[[  8 -16 -51  21]
 [ 50 -64   7 -41]
 [ 11   8 -24  34]]
->
[[ 34 -24   8  11]
 [-41   7 -64  50]
 [ 21 -51 -16   8]]

[[  0  20  -4   1 -20 -22 -35  -3]
 [ 17 -68 -18 -31  -9 -11 -20  13]
 [ -4 -56 -19 -33  11   3 -24  20]]
->
[[ 20 -24   3  11 -33 -19 -56  -4]
 [ 13 -20 -11  -9 -31 -18 -68  17]
 [ -3 -35 -22 -20   1  -4  20   0]]

[[ 41 -14 -23 -42  38  -2  46  48  40 -24 -30  11 -44  -4]
 [ 70  11 -62  64 -24  -2 -10 -16  53  58 -60 -49  64  -3]]
->
[[ -3  64 -49 -60  58  53 -16 -10  -2 -24  64 -62  11  70]
 [ -4 -44  11 -30 -24  40  48  46  -2  38 -42 -23 -14  41]]

[[10 -8  1 -7 89 -3]
 [ 4 -9 12  6  5 -5]
 [11  3  6  2 81 -3]]
->
[[-3 81  2  6  3 11]
 [-5  5  6 12 -9  4]
 [-3 89 -7  1 -8 10]]

[[-13  -9 -56  32 -40 -22   6  -8]
 [-21   0 -65  35 -54 -30   9 -11]
 [ 62 -74   1   9  60  20   5  22]]
->
[[ 22   5  20  60   9   1 -74  62]
 [-11   9 -30 -54  35 -65   0 -21]
 [ -8   6 -22 -40  32 -56  -9 -13]]

[[-58 -59 -41 -60]
 [ 83 -64   6  64]
 [ 22 -29  19  61]
 [ 31  14  21  63]
 [-75  32 -34 -60]
 [ 42  33 -77  26]
 [ 16  17 -33  74]
 [-75   5 -68 -33]]
->
[[-33 -68   5 -75]
 [ 74 -33  17  16]
 [ 26 -77  33  42]
 [-60 -34  32 -75]
 [ 63  21  14  31]
 [ 61  19 -29  22]
 [ 64   6 -64  83]
 [-60 -41 -59 -58]]

[[ 62 -17  49  47 -24 -52 -29]
 [  4 -45 -21 -63  44 -30  32]]
->
[[ 32 -30  44 -63 -21 -45   4]
 [-29 -52 -24  47  49 -17  62]]
---
[[-27 -35 -36  -2 -32  49 -34]
 [-14  -4  -3 -45 -23 -22   0]
 [-26 -36 -37   6 -29  56 -34]
 [ 32  38  33 -30  27 -18  18]
 [-57 -37 -29 -41 -68 -58  27]
 [-30 -27 -23 -34 -47   7 -18]
 [ 53  52  43  -8  54   5  21]
 [-25 -10  -5 -28 -27 -51  39]
 [-31 -29 -27 -30 -46  17 -22]
 [-57 -50 -42 -11 -75  -2  -4]]
->
[[-57 -50 -42 -11 -75  -2  -4]
 [-57 -37 -29 -41 -68 -58  27]
 [-26 -36 -37   6 -29  56 -34]
 [-27 -35 -36  -2 -32  49 -34]
 [-31 -29 -27 -30 -46  17 -22]
 [-30 -27 -23 -34 -47   7 -18]
 [-25 -10  -5 -28 -27 -51  39]
 [-14  -4  -3 -45 -23 -22   0]
 [ 32  38  33 -30  27 -18  18]
 [ 53  52  43  -8  54   5  21]]

[[-27  46 -25 -26 -25  36]
 [-38 -19  55  55  53 -70]
 [-27  44 -24 -25 -24  34]
 [-78  60 -19 -20 -19 -12]
 [ 52 -11 -17 -16 -17  36]
 [ 38  -3  16  15  17   3]
 [ 60 -12 -20 -19 -19  39]
 [-21  34  26  25  26  -3]
 [ 50 -22 -14 -13 -14  30]
 [-24  43 -26 -27 -25  36]
 [-58  41 -35 -36 -36   5]
 [ 54 -55 -14 -12 -13 -11]]
->
[[ 54 -55 -14 -12 -13 -11]
 [ 50 -22 -14 -13 -14  30]
 [-38 -19  55  55  53 -70]
 [ 60 -12 -20 -19 -19  39]
 [ 52 -11 -17 -16 -17  36]
 [ 38  -3  16  15  17   3]
 [-21  34  26  25  26  -3]
 [-58  41 -35 -36 -36   5]
 [-24  43 -26 -27 -25  36]
 [-27  44 -24 -25 -24  34]
 [-27  46 -25 -26 -25  36]
 [-78  60 -19 -20 -19 -12]]

[[ 70 -31  41]
 [-71 -17 -35]
 [-33 -40 -59]
 [ 44  50  52]
 [ 46 -30  16]
 [ 33  67 -43]
 [ 24  79  86]
 [-47 -44 -57]
 [-58  73  25]
 [ 64  -9  31]]
->
[[-47 -44 -57]
 [-33 -40 -59]
 [ 70 -31  41]
 [ 46 -30  16]
 [-71 -17 -35]
 [ 64  -9  31]
 [ 44  50  52]
 [ 33  67 -43]
 [-58  73  25]
 [ 24  79  86]]

[[ -6 -21   4 -45  -9 -63 -21  -2   2  -5]
 [ 24 -39 -15 -49  31  10 -32   7  12 -34]
 [-31  26  11 -22  12 -15  43  -8 -26  46]
 [  5  31   4 -22  21 -49 -26 -20   5 -46]]
->
[[ 24 -39 -15 -49  31  10 -32   7  12 -34]
 [ -6 -21   4 -45  -9 -63 -21  -2   2  -5]
 [-31  26  11 -22  12 -15  43  -8 -26  46]
 [  5  31   4 -22  21 -49 -26 -20   5 -46]]

[[ 41 -55  86 -21  19 -34 -35  42  73 -62  53  83   4]
 [ 49  29  87   2 -27  -9  -7 -14  69  16  37  87 -42]
 [ 29  66 -66  47 -32  49  42 -61 -46  48 -33 -61 -41]
 [  2  81 -83  76 -20  76  77 -78 -79  64  -2 -83 -15]
 [-25 -51  61   1  26  -5 -15  46  58 -59  46  57  40]
 [ 46  38  83   3 -33  -6   4 -51  56  34  37  82 -33]
 [ 46  36  77  34 -25  14  31 -29  49  42  56  72 -25]]
->
[[ 41 -55  86 -21  19 -34 -35  42  73 -62  53  83   4]
 [-25 -51  61   1  26  -5 -15  46  58 -59  46  57  40]
 [ 49  29  87   2 -27  -9  -7 -14  69  16  37  87 -42]
 [ 46  36  77  34 -25  14  31 -29  49  42  56  72 -25]
 [ 46  38  83   3 -33  -6   4 -51  56  34  37  82 -33]
 [ 29  66 -66  47 -32  49  42 -61 -46  48 -33 -61 -41]
 [  2  81 -83  76 -20  76  77 -78 -79  64  -2 -83 -15]]

[[ -1  64  11  71 -66]
 [-13  80  -3 -51 -47]
 [ -1 -40  -5 -63  27]
 [ 55 -36  50  71  -6]
 [ 32  17  41  47 -11]
 [ -1 -84   6 -70  53]
 [ 86 -50  83  86 -52]
 [-39 -55 -28 -39  66]
 [-31  76 -41 -42  36]]
->
[[ -1 -84   6 -70  53]
 [-39 -55 -28 -39  66]
 [ 86 -50  83  86 -52]
 [ -1 -40  -5 -63  27]
 [ 55 -36  50  71  -6]
 [ 32  17  41  47 -11]
 [ -1  64  11  71 -66]
 [-31  76 -41 -42  36]
 [-13  80  -3 -51 -47]]

[[-26 -37  25  40 -13 -41 -28 -22 -29 -12]
 [ 59  19 -47 -76  35   2  -7  58   2  38]
 [ 34  39 -32 -53  20  37  25  32  29  20]
 [ 15  20 -13 -23  16  14  13  19  18   9]]
->
[[-26 -37  25  40 -13 -41 -28 -22 -29 -12]
 [ 59  19 -47 -76  35   2  -7  58   2  38]
 [ 15  20 -13 -23  16  14  13  19  18   9]
 [ 34  39 -32 -53  20  37  25  32  29  20]]

[[ -1  38 -52]
 [  1  20  42]
 [  0   1  66]
 [  1 -27 -25]]
->
[[  1 -27 -25]
 [  0   1  66]
 [  1  20  42]
 [ -1  38 -52]]

[[-34 -26 -32 -58 -59  46 -24]
 [-53 -53  -1 -39  66 -49  26]
 [-62 -57  14 -67  49 -26  58]
 [ 71  61 -19  65 -11  38 -36]
 [-69 -62   6 -80  31 -14  47]
 [  6   5 -58 -24 -24   2 -66]
 [ 49  46 -30  36 -47  58 -43]
 [-57 -58  21 -36  80 -43  57]
 [ -5 -10 -47  -8 -12  14 -57]]
->
[[-69 -62   6 -80  31 -14  47]
 [-57 -58  21 -36  80 -43  57]
 [-62 -57  14 -67  49 -26  58]
 [-53 -53  -1 -39  66 -49  26]
 [-34 -26 -32 -58 -59  46 -24]
 [ -5 -10 -47  -8 -12  14 -57]
 [  6   5 -58 -24 -24   2 -66]
 [ 49  46 -30  36 -47  58 -43]
 [ 71  61 -19  65 -11  38 -36]]
